One turn sends every row of this set to another row. A few are shown first. Where does it send the rows asked after them?
Z_719: [-0.21  1.19 -1.81 -0.72 -1.37 -1.57  0.70 -1.29  0.04 -0.45  0.45 -0.81
  2.04  1.43 -2.09  0.71 -0.25  0.44 -2.13 -0.15  0.11  0.55  1.21 -0.11
 -0.94 -0.48  2.29 -1.01 -0.34 -3.18  0.90  0.54]
Z_593: [-0.06  1.90 -0.34  0.46 -0.53 -0.56 -0.59 -0.18 -0.06 -0.28 -0.05 -0.32
  1.94  0.10 -0.64  1.31 -0.07 -0.79  0.12 -0.73 -0.48  2.60  1.16  0.76
 -3.22 -0.66  2.35  0.94  0.29 -2.38 -0.24  1.18]
Z_817: [-0.30  2.64 -0.76 -2.26 -1.00 -1.12 -0.03 -1.19  0.89 -1.17 -0.06  0.48
  0.16  1.02 -0.64  1.06  0.40 -0.25 -1.64 -1.05  0.42  2.05  0.29  1.06
 -1.47 -1.93  1.31  1.70 -0.76 -1.47  1.41  2.34]
Z_312: [-1.79  1.41  0.17 -1.97 -3.00 -0.99 -1.23  0.37 -0.95 -0.79  0.27 -1.29
 -1.12 -1.70  0.83  1.50  0.12 -0.15  1.03 -1.29  0.23  1.31 -0.45 -0.11
 -1.28 -1.54  1.15  0.35  1.48 -2.12  0.23  1.12]
Z_24: [-1.23  1.32 -0.52  1.35 -2.97  1.34 -1.17  0.76  0.01 -0.64  0.14 -0.35
  0.45  0.47 -0.47  0.80 -0.64  0.30 -0.60  3.08 -0.05  0.37 -3.00  0.82
 -0.08 -0.49  1.91  0.49  0.16 -2.09  0.44  1.09]
Z_803: [-0.68  1.57 -2.04 -0.37 -1.56 -0.35 -0.55  1.31  0.72 -1.22  1.27  0.60
 -0.22 -1.33 -1.73  2.54 -0.34  0.18  0.55  0.37  1.00  0.83  0.72 -0.23
 -1.67  0.41  3.60 -1.00  0.00 -2.32 -0.01  0.86]
Z_562: [ 0.14  0.61 -2.54  1.23 -3.24 -0.73 -0.24 -1.50  1.43 -0.99  1.18  0.38
 -0.39 -0.56 -1.55  0.17 -0.04  0.34  0.52 -1.40  0.94 -0.09  0.76  0.58
 -1.96 -1.53  1.24  0.42  0.53 -1.53 -2.27 -0.53]
Z_574: [-0.36 -0.03 -0.72  1.03 -2.44  0.79 -1.92 -0.45  0.30 -1.30 -0.30 -1.84
 -1.68  0.17 -1.46  1.79 -0.26  0.19  0.77 -2.70 -0.14 -0.10  1.04  1.92
 -0.11 -1.29  0.29  0.33 -0.17 -1.68 -0.87  1.16]
Z_156: [-0.04  2.12 -1.60 -0.18 -3.36 -0.83 -1.39  0.08  0.33 -1.03  1.14 -1.16
 -0.70  0.14 -1.73  2.12 -1.51 -0.75  1.00 -1.87 -0.22 -1.03 -0.51  3.29
 -0.05 -1.44 -0.57  1.27 -0.34 -1.18  0.05  1.05]
Z_30: [-1.86  1.48 -0.58 -2.90 -2.29 -0.82 -0.72 -1.38  0.41 -0.76  0.03  0.14
 -0.56  0.78 -3.05  2.64 -0.31  0.45  0.32 -1.33 -0.50  0.81  1.07 -0.38
 -1.05 -1.35  3.44  0.00 -0.08 -1.59 -0.09  0.74]
Z_330: [-0.71  0.32 -1.59 -1.59 -2.02  1.64 -1.68  1.03 -0.19 -0.51  0.70  1.85
  2.15  0.42 -0.89  0.91 -0.44 -0.03  0.92 -1.07 -0.01  0.22 -2.11  0.49
  1.51 -2.08  2.23  0.54 -0.20 -1.35  0.45  1.56]
Z_163: [-1.39  2.06 -1.16 -0.37 -2.17 -2.00 -1.20  1.60  1.46 -0.76 -0.26  1.00
  0.36  0.21 -2.88  2.74 -0.21  0.40 -0.30  0.76 -1.09  0.16 -0.41  0.59
  0.31 -1.75  2.55  0.28 -1.41 -1.74  1.51  0.35]
Z_187: [-0.30  1.73 -0.50  1.47 -3.81 -1.57  1.18  0.11 -0.18 -0.16  0.38  0.20
 -0.04  0.11 -1.14  0.61 -0.44  0.25 -2.11 -0.95  0.07  1.01 -1.94  1.64
  0.34 -1.74  0.23 -0.90  0.00 -1.10  1.11  1.38]
Z_333: [-0.66  0.97 -0.32 -1.44 -4.88  1.77 -1.83  1.15  1.07 -1.52 -0.27 -1.73
  1.19  1.33 -1.75  1.56  0.79  0.49  0.56 -0.65 -0.90  0.04  0.94  1.80
  0.77 -0.92  1.99  1.11 -0.14 -1.13 -0.10  1.85]
Z_226: [ 0.60  1.95 -1.51  0.46 -1.84 -1.55 -1.70  0.25  0.48 -1.36  0.86  0.59
  1.24  2.16 -1.02  0.84  0.14 -0.06 -0.64  0.28 -0.05  1.80  1.11  0.20
 -1.93 -0.66  1.13  0.55 -2.37 -2.16  2.15  0.28]
Z_161: [ 1.09  2.57 -0.44 -0.30 -1.83  0.74 -1.62  0.56 -0.60  0.53 -0.49  1.18
 -1.02  0.52 -2.31  1.13 -0.43  0.85  0.93  1.04 -1.33  1.78 -0.61 -1.41
 -0.57 -2.15  1.16  0.34 -1.24 -1.91  0.47  1.08]
Z_40: [ 1.57  0.93 -1.58 -1.20 -2.91  0.22 -1.14 -0.25  1.44 -2.23 -0.93 -0.64
  1.23 -1.18 -0.37 -0.24  1.01  2.09  0.43 -1.04  1.01 -0.28 -0.96  0.85
 -0.44 -1.99  0.73 -0.26  0.57 -2.46 -1.10  1.22]
Z_152: [ 1.21  2.52 -0.96 -2.63 -2.28  0.50 -2.45 -0.65  0.07 -0.03  0.63  0.20
 -1.16  0.28 -2.94  0.54 -0.53  0.23  0.72  1.17 -0.38  1.12 -1.03 -0.26
 -2.57 -1.90  1.70  0.69  0.14 -1.01  0.89  0.99]
Z_689: [-0.87  0.61 -0.41 -0.90 -2.96  2.40 -0.02 -2.13 -0.75 -1.60  1.66 -0.16
 -0.67  0.76 -0.85  1.00 -1.31  0.12  0.25  1.56  1.23  0.64 -1.67 -0.41
 -1.31  0.17  2.03  0.34  0.74 -1.46 -0.52  1.19]
Z_79: [ 1.20  0.78 -0.25  0.00 -4.64 -0.47  0.68 -1.10  1.16 -0.92 -0.74 -0.43
  0.77 -0.12  0.12 -0.24  0.15  0.66 -1.92 -0.08 -0.98 -0.33  0.90  2.12
 -0.80 -1.13 -0.09  0.69  0.48 -1.71 -0.41  0.23]
Z_38: [ 0.17  1.03 -0.48  1.34 -4.15 -0.82  0.30 -0.17 -0.95 -2.89  1.25 -0.65
  0.38  0.10 -2.00 -0.02 -0.30  0.08 -0.98 -1.25  1.77  0.36 -0.72  0.02
 -2.41  0.06  0.74 -1.37 -0.06 -1.40  0.41  0.71]
Z_464: [ 0.34  1.74 -0.96 -1.63 -4.18  1.72 -0.01  0.42  0.08 -1.31  0.91 -0.01
  0.55  0.36 -0.56  1.35 -0.09  0.39  2.31 -0.82 -0.44  0.50  1.36  0.94
  1.56  0.70  1.39  0.81 -0.34 -1.71 -0.83  1.14]
Z_430: [-1.89  1.66  0.65 -0.99 -3.82  0.66 -1.07 -1.98 -1.05 -1.02 -0.37 -0.23
  0.29  2.58 -1.62  0.61 -1.00  0.63  0.38  1.35 -1.10 -0.01 -2.19 -0.26
  0.27 -1.16  1.48  1.24 -0.60 -1.90  0.29  0.29]
Z_296: [ 1.96  1.31 -1.20 -0.04 -3.77 -0.22 -0.35  0.77  0.27 -1.52 -0.09 -0.22
  3.17  0.26 -2.02  1.96 -0.47  0.78  0.57 -1.00 -0.59  0.23 -1.45 -0.09
 -0.48 -2.37 -0.30  0.27 -0.21 -1.54 -1.99  0.82]
Z_478: [-0.73 -0.43 -1.23 -1.89 -2.15  1.70 -2.59  0.01 -0.34 -0.66  0.68  1.11
  2.51  0.64 -1.52  0.51 -0.54 -0.14  1.78 -1.23 -0.35  0.09 -1.45  0.43
  0.13 -1.74  2.80  0.50  0.34 -1.30  0.22  0.54]
Z_680: [-2.88  0.93 -1.84  0.02 -2.29  1.13 -1.75 -0.07  0.88 -0.53  1.56  0.72
  2.08 -0.30 -1.27  0.75 -1.77 -0.46 -0.20  1.23  0.70 -0.24 -0.94  1.95
  0.51 -1.17  0.29  0.25 -0.12 -2.27  1.70  0.73]
Z_701: [-1.42  1.11  0.17 -0.59 -0.74  0.82 -2.08  0.70 -0.15 -0.40  0.23 -0.35
  0.14  0.66 -1.26  1.59 -0.43 -0.09  0.62  3.02 -0.06 -0.63 -0.30 -1.19
 -1.81 -0.38  0.52  0.85 -0.28 -0.72 -0.49  0.94]
Z_284: [-1.05  2.34 -2.04  0.19 -4.33 -1.61  0.22 -1.25  0.70  0.00  0.07  0.33
  0.03  1.01 -1.65  0.82 -0.05  0.55 -0.22 -2.28 -0.24 -0.22  0.15  0.68
 -0.37 -3.03  0.80  1.01 -0.14 -1.78 -2.30  0.60]
Z_143: [-2.00  0.58  0.19 -1.22 -3.61 -0.10 -1.35 -0.96 -0.82 -1.02 -1.28 -0.13
  0.33  1.37 -0.47 -0.11  1.00 -0.51 -0.33  0.17 -1.53  1.11 -1.02  0.81
 -2.98 -1.89 -0.60  0.32  1.28 -1.07 -0.23  0.73]
Z_577: [-0.50 -0.11 -1.85 -1.53 -2.56  2.09 -2.47  0.98 -0.46 -1.71  1.35  1.33
  2.20  0.82 -1.12  0.67 -0.42  0.21  1.17 -1.07  1.03 -0.22 -1.34 -0.08
  0.14 -1.43  2.63 -0.04 -0.50 -1.63  0.62  1.44]
Z_604: [ 2.10 -0.02 -2.34 -1.14 -4.28  0.10 -1.27 -1.50  1.16  0.10  1.17 -0.36
  1.26  1.23 -0.94  1.26 -0.43  1.80  0.25 -1.06 -0.09  0.57 -0.25  1.23
 -0.17 -2.68  0.41 -1.14 -0.05 -1.51 -0.34  0.46]
Z_122: [-3.87  0.12 -0.24 -0.92 -1.99  1.74 -1.96 -1.19  0.08 -1.31 -0.84  0.01
  1.62  0.78 -2.10  0.39 -0.40  0.07 -0.57 -0.66 -0.16  0.41 -0.14 -0.12
  0.86 -1.54  0.51  0.60 -0.16 -2.29  0.27  0.79]
Z_185: [ 1.66  1.13 -0.89  0.39 -5.35 -0.20  1.19 -0.40  0.51 -1.09  0.50 -0.17
  1.09  0.53 -0.02  0.69 -0.47  0.35 -2.03 -0.15 -0.42 -0.16  1.11  1.34
 -1.04 -0.63 -0.45  0.22 -0.15 -1.65 -0.67  0.66]
Z_517: [ 0.80  0.26 -0.86 -0.79 -3.46  1.53 -0.93  0.92  2.07 -1.73  1.09 -0.22
  0.81 -0.52 -1.71  1.47 -0.04 -0.22  1.45  0.70 -0.68  0.14  0.34  2.37
  0.91 -0.19  1.20  1.59  0.14 -0.20  0.48  0.45]
Z_354: [-1.81  2.06 -0.53 -1.67 -2.23  0.46 -2.15  0.28 -0.48  0.71  0.86 -0.44
 -0.19  2.37 -0.88  2.03 -0.82  0.28 -0.11  2.59 -0.01 -0.70 -0.20 -0.66
 -1.06 -1.13  0.42  0.34 -0.91 -0.89  0.37  1.80]
Z_834: [-2.56  1.05 -2.21 -1.59 -2.48  1.75 -1.18 -0.33 -0.83 -0.95  1.73  0.46
  1.88  0.34 -1.50  0.66 -1.10 -1.22 -0.03 -0.19  0.80  1.12 -0.43 -0.72
 -0.17  0.94  0.34 -0.15  0.53 -2.14 -0.77  0.33]
Z_530: [-1.06  1.44 -0.79  0.03 -4.22  0.46 -0.23 -0.28 -1.78 -1.95  1.19  0.88
  0.55  1.07  0.57  0.60 -0.43 -0.32  0.87  0.47  0.52  0.62 -0.01  0.19
 -3.61 -0.71 -0.80 -0.82  0.09 -2.11  0.01  1.45]
Z_511: [-0.92  0.33 -0.52  0.85 -2.88  0.15 -0.04 -0.05  0.19 -1.07  0.03  1.90
 -0.47  0.41  0.57  0.68  0.16 -0.11 -0.59  1.49 -0.60  1.04 -1.13  1.37
 -1.29 -2.32 -1.67 -0.01 -0.21 -1.03  1.36  1.28]
Z_133: [ 1.18  0.96  0.01  0.03 -5.06 -0.20  0.57 -0.70  0.33 -2.05 -0.62 -0.89
  1.54  0.25 -0.59  0.04  0.09  0.31 -1.61 -0.52 -0.70 -0.49  1.19  0.97
 -1.92 -0.51 -0.04  0.73  0.30 -1.80 -1.33  0.32]
Z_124: [-0.49  1.49 -2.83  1.80 -4.11 -1.31 -1.02  1.06  1.92 -1.53  0.23 -0.01
  0.27  0.26 -1.93  0.45  0.81  0.38 -1.43 -0.69  0.85 -0.70 -0.54  0.79
 -1.17 -2.38  0.72  0.82 -0.50 -1.47 -1.41  0.60]
Z_940: [-1.26  0.01 -0.31 -1.42 -3.99 -1.22 -2.10  0.42  0.06 -0.94  1.20 -0.76
 -1.67  0.65 -0.43  2.52 -0.11  0.03 -0.67 -0.58 -0.12  1.30 -0.48 -0.34
 -0.27 -2.72 -0.02  0.28 -0.45 -0.73  2.30  0.67]
Z_198: [ 0.41  1.65 -2.31  0.07 -2.98 -0.39 -2.02  1.58 -0.28 -1.68  0.31 -1.38
 -1.31  0.28 -1.32  1.13  0.36 -0.82  0.39 -1.94 -0.08  0.09 -0.41  0.96
  0.22  0.78 -0.53  0.40 -0.31 -1.57 -1.37  0.37]
Z_561: [-1.86  1.82  0.20 -1.79 -0.70  0.88 -1.25 -0.97 -0.33  0.54  0.28  0.05
 -0.93  0.45  0.00  1.26 -0.79  0.71  1.11  2.26  0.32 -0.70  0.24 -0.33
 -0.89 -0.98  0.85  0.60 -0.05 -1.38 -0.12  1.73]
Z_272: [-0.77  0.55  0.26  0.86 -3.19 -1.37 -1.59  1.66 -0.90 -1.74  1.40 -0.41
  0.25 -1.15 -0.50  2.48 -1.01 -0.54  1.80  0.09 -0.29  0.81 -0.22 -0.79
 -1.61 -1.34  0.08  0.49 -0.35 -1.71  1.11 -0.33]
Z_366: [ 0.55  2.97 -0.34 -0.34 -2.27  1.52 -1.94  0.83 -0.43 -0.46  0.06 -0.12
 -0.48 -0.33 -2.04  1.34 -0.76  1.03  0.77  1.01  0.55  0.73 -0.36 -0.16
 -2.66 -2.61  2.34  0.13 -0.44 -2.44  0.67  2.91]
Z_763: [ 0.02  1.67 -1.65 -0.80 -0.60 -1.73  1.42 -1.00  0.54 -1.32  0.32 -0.22
  1.96  0.03 -2.02  0.41 -0.30  0.28 -1.99  0.33  0.57  0.05  0.48  0.28
 -0.69 -0.51  1.82 -0.23 -0.23 -3.08  1.13  0.78]
Z_982: [-0.70  0.76  0.66  0.30 -3.44 -1.72 -0.06 -2.30 -0.63 -0.58 -0.65 -0.89
  0.22  0.10 -1.89 -0.84 -0.07  0.33 -0.17 -1.85 -0.79  0.78 -0.87  1.30
 -1.46 -1.09  1.26 -0.68  1.18 -1.40  0.19 -0.53]
Z_629: [-0.32  1.06 -1.03 -0.16 -0.79 -1.55  1.10 -0.76  0.45 -0.73 -0.04 -0.78
  2.73  0.74 -2.86  1.30 -0.49 -0.06 -2.34  0.12 -0.26  0.41  0.54  0.28
 -1.13 -1.24  2.03 -0.09 -0.01 -2.58  0.71  0.79]

Z_530 -> Z_511
Z_163 -> Z_30
Z_604 -> Z_40
Where do these go?
Z_330 -> Z_478
Z_464 -> Z_517
Z_763 -> Z_629
Z_574 -> Z_198
Z_152 -> Z_366
Z_561 -> Z_701
Z_430 -> Z_689
Z_79 -> Z_133
Z_562 -> Z_124
Z_817 -> Z_593
Z_122 -> Z_834
Z_940 -> Z_312
Z_982 -> Z_38

